Each pair is two rows. How far apart are they, by a hidden measure? 0 means very close, and 40 very far. Two or three weighted sums of its numbers give each row a place; it is the straight-line distance between the places.
[-29 -63  79 -20  16 -21   8  -3 -50 -14]
[-24  41 -42  14   8  42  -3 -20  45  27] -> 19
[-28 -44  46 -71  38 -29 -35 -58 -43 -23]
[ 24 -54  25  20  17  23  28  19 -12  14] -> 8
[59 -3 44 -5 16 13 21 63 29 17]
[ 60  40  22  29   9  15 -27 -12 -11  -2] -> 5
[ 34  13 -34  36 -10  63  45   6  11  28]
[ 21 -12 -55  60 -76  11  25 -21 -53 -21] -> 26
[-38   3  64 -55  45 -83  -9  -3  11  32]
[-64 -73  33   9  12 -35  14  26 -59 -25] -> 24
[-17  25  25  51 -29  48  11  19   6 -24]
[-38 -34 -18  -3 -15 -19  -5  16   7 -35] -> 8
[ 38 -12 -29  19 -44  49  -4 -19 -27 -21]
[ -4   9 -33 -22 -46  42 -14 -16  10 -34] -> 2
[  7  41 -29  -8 -65  18   3   7  54  16]
[ 15   8   3   2 -38  41  38   8  28 -55] -> 11
[-31 -63 -16   0  18 -21 -19 -48 -42  11]
[ 66 -25  34   4  48  22 -64 -13 -19  36] -> 27
[-37 -31  20 -72  -9 -51   4  13   7  29]
[  9  -4  73 -52  28 -55 -30 -16  -5 -11] -> 14
[-12  -2  20  18  38 -12  -9 -36 -27 -28]
[ -8  38 -26 -18 -11  26 -44  26  42 -29] -> 18
[-32 -23  48 -43  26 -48 -34  -6   1   3]
[ 51 -19  19   4  28   5 -15  -1 -55   7] -> 26
[-29 -22  17 -43  34 -42  -9  -7 -11 -22]
[-19  -4 -34  -8 -23  22  38 -57 -19  -8] -> 6
[-26 -68  18 -54  24 -28 -38  -1 -53 -48]
[ -1 -18 -57   1 -34  51  24 -13 -15   6] -> 4
[-21  13 -36  31   0  27  16 -62  10 -13]
[ 19 -10 -22   6   1  43  66  -6   4  13] -> 19
[ 20  20 -32  42 -12  32  32  -2  24 -17]
[-22 -32  -7 -28   3  10 -38 -23  -2 -11] -> 18
[ 22  15  16 -44 -35 -37 -19  21  17  13]
[ 38   3  24 -49  50 -36 -49 -23  -1  19] -> 19
[-20   1  -6  14  47 -24 -77 -63 -21 -56]
[ 51  33  88  20  52 -34 -34  -7  -4   0] -> 9
[-22 -17  -4 -15  -3  -1  19 -12 -23 -34]
[ 57 -33  31   3  43  11  11  -2   5  18] -> 11
[-21  -5  76   5  17 -36   2   8 -40 -14]
[ -2   1  51 -36  28 -58 -24   4  23   4] -> 11
[-27 -39  25 -33  15 -27 -37 -28  -7  -7]
[ 10 -39  38 -29  29  -5   4  29 -17   1] -> 20
[-41 -21   5 -39  11 -49 -32 -47 -34 -15]
[ 30 -20  30  10  24 -26   5 -10 -23  38] -> 7
[ 53  50 -21  28 -34  11  48  47  39  46]
[-50 -51  93 -41  26 -49  11  51 -24 -32] -> 23
[-15 -43 -12  -5  -9   0  21 -40 -13  17]
[ -9  41 -11 -38  -6 -17 -23  46  35   0] -> 24
[  9 -33  73   5  27  -4 -18   3 -32 -55]
[ 18 -18  35  13  -5 -11 -26 -33 -16 -29] -> 10
[ 20  10   1 -29  21 -33 -89 -16 -24  -9]
[-26 -15 -31 -21 -35   9  27 -39  -6 -24] -> 25
[ 28  29 -21  36 -19  15   3 -64  20  11]
[-56   6   4 -11  25 -49 -55   1 -42   1] -> 35
[ 41 -66   2  -6   4 -33 -18 -20 -70  41]
[ -32  -27   65 -105   23  -46  -64  -53  -11  -18] -> 11
[-34 -14  15 -22  12   1 -21   7  14 -22]
[ -2  34  -1 -11  22  -8 -60 -19 -36 -20] -> 20
[-38 -33  53 -25  48 -77 -30 -28 -17  20]
[ 29 -57  20   9 -22  54  36  30 -36 -55] -> 15
[-28   4  11   6  36   1 -13  12 -17   7]
[-22  34  24  33  29  23  13 -24 -29   8] -> 8
[-52 -51 -29   2  -4 -10  -3  15  17   9]
[ 21  -4 -20 -41   8 -52  21  30  53  39] -> 30
[-20  17 -37  -7 -14  60  24 -47  54 -31]
[-21 -24  -8   6 -26  47   3 -44 -10 -36] -> 17
[ -3  21   7 -24  31   6 -45 -39  -2   9]
[ 16  15   4 -23 -11 -39 -27  55  61  52] -> 15
[ 13  51 -13  -1 -32  18  37   6  21  27]
[ 30  18 -34  23 -10  51   1  11  12 -50] -> 2
[-39  -8  30 -45  -5 -42 -44 -33   9 -13]
[ 31  60 -27  45 -42  16  22   8  45  33] -> 12
[ 71  30 -10 107 -13  56  12 -21   4  -2]
[-46  30 -15  16   6   6   4 -38  10  24] -> 8
[ 45  16 -12  10  15   4  10  36  30  20]
[ 34 -30  -9  18 -23  43 -19  18 -33   0] -> 22
[  8  -2  21  16 -28  45  39   5  21  -1]
[-16   1   7  15   3  35  34 -13  -5 -27] -> 8
[ 50 -13   7  32   5  35  37   2  -6  11]
[-21 -29 -25   6  19  24 -12 -42  -3  14] -> 11
[  6  10 -19  25   9  62  26 -55  25  -9]
[-10  30 -51  44 -38  30  -8 -73  38   3] -> 20
[-24 -22  13  14   9  15  20   3 -13   4]
[ 38   0  14  -3  30 -19 -77 -10 -15  -4] -> 13
[-38 -28  26 -31   6 -47 -58 -14 -42  -7]
[-44 -45 -21   3 -13  -5  21 -43 -30   4] -> 15
[  8 -63 -13  15 -28  64  27 -35  -2   7]
[-22  17 -18  43 -21  90 -20 -34 -16 -80] -> 9
[ -7  -6 -45 -20 -15   0  40  28  -1 -13]
[-44  30 -16   2 -26  29  -1 -50  27   8] -> 21
[-32 -29 -32 -31 -13   9 -13  28  -9 -42]
[ 15  12  83 -16  64 -18   1   5 -21 -28] -> 20
[ 23   2  -4  19  20  29  24 -13  28  37]
[-20  42   9   6   4  25  36   4  46  12] -> 4
[  6 -36  66 -11  63  11 -13   8 -15   6]
[-18 -57  43 -41  43 -29 -15 -34 -20 -14] -> 18
[-37  21 -29 -12 -15  29  -5 -38  -5 -42]
[-54 -44  34 -58  -9 -60  -2  -6 -34 -14] -> 15
[-22  -6  40  -9  53 -37 -45  19 -32   8]
[-11 -50  71 -49  46  -5 -18  22  32   8] -> 13
[-27  31 -12  51 -31  36  22  -7  37  -6]
[ 19  53  40  -1 -27  10   2  23  30  20] -> 19
[ 34 -10 -24  37 -18  -4  68 -13 -20  39]
[-16  13  36   4  68 -39   9  32 -23  11] -> 20
[ 31   7 -40  36 -25  20  23  -6 -16  48]
[ 42  -1   7  45  -7   7  39  32 -11 -10] -> 10
[ 28  19 -50   6 -40   5  22  44  10   6]
[ 25   7 -64  17 -39  -4  44 -22  -1 -17] -> 23
[ 35 -22  34 -26 -17  -1   1  39  20   4]
[-29  18  25  21   8 -14 -43  -6 -13  -7] -> 10
[ 39 -70  15  -4 -29  16  25  -1 -32  18]
[-55   3  36 -13  21 -65 -40  27  17  37] -> 12
[ 34  42  18  12  11 -18 -20  28   6  -4]
[ 50   1  38  18  10  32   0 -38  -6  38] -> 6
[ 42  47  90 -24  12 -31 -43  40  23  10]
[ 18 -12 -35  18 -45  14  13   0 -30 -13] -> 8
[ 23  38  10 -23  21 -48 -28 -14 -25  31]
[ 35  65 -28  60 -27  41  11 -13  51  53] -> 18
[-47   1  31 -14   5 -14 -47 -26 -21 -13]
[ 35  -2  35  -2   4 -22  33  42  26   5] -> 20
[ -4  29 -44   9 -77  43 -21  32  21 -60]
[ 23  15 -31  11 -50   8   2  67   2  11] -> 14
[ 16  47 -47  29 -19  61 -19 -15  36   3]
[ 45 -22 -17  41  15  11  -9 -40 -34   9] -> 7
[ 42  52 -48  78 -35  35  15 -19   7   8]
[-39 -27  80 -54  66 -10 -16 -16 -48 -16] -> 20
[ 29  24  39  -9  21 -28 -26  43  20  -2]
[-14  13   3 -38   3 -27   3  41  26   5] -> 1
[-29  26  -5  43   7   2 -24  42  29   5]
[-15  50 -70  26 -24  30  -3 -58  46  52] -> 18
[-60 -50 -12   4 -45 -24  38  -6 -36 -61]
[-51 -44  54 -60  23 -55 -29  13 -42  45] -> 36
[ -9 -46  45 -32 -12 -39  10  28 -13 -23]
[-28  -3  47 -62 -12 -47 -12  -2   2  -6] -> 5
[-18 -46  77 -78  47 -47 -37 -12 -19  -1]
[-16 -11  -1   8  13  25  40 -54 -19  24] -> 10
[ 18  33  11   4 -23  30  39  -8  29  28]
[-35   8 -54  67 -37  72 -37 -63  -6 -10] -> 25
[-19   0  -6 -21  13  19   3 -70  16  49]
[ 67   7 -15  66 -27  57  46  28  21  16] -> 3
[ 13  45 -32  -7 -20  11 -46 -20  12 -25]
[-52  22  20 -28  -2 -22  17  21   6  -6] -> 9
[ 14   6  30 -33  -3   5  43  50   8   3]
[ 22  27  -8  22 -49  44  21   5  15 -21] -> 17
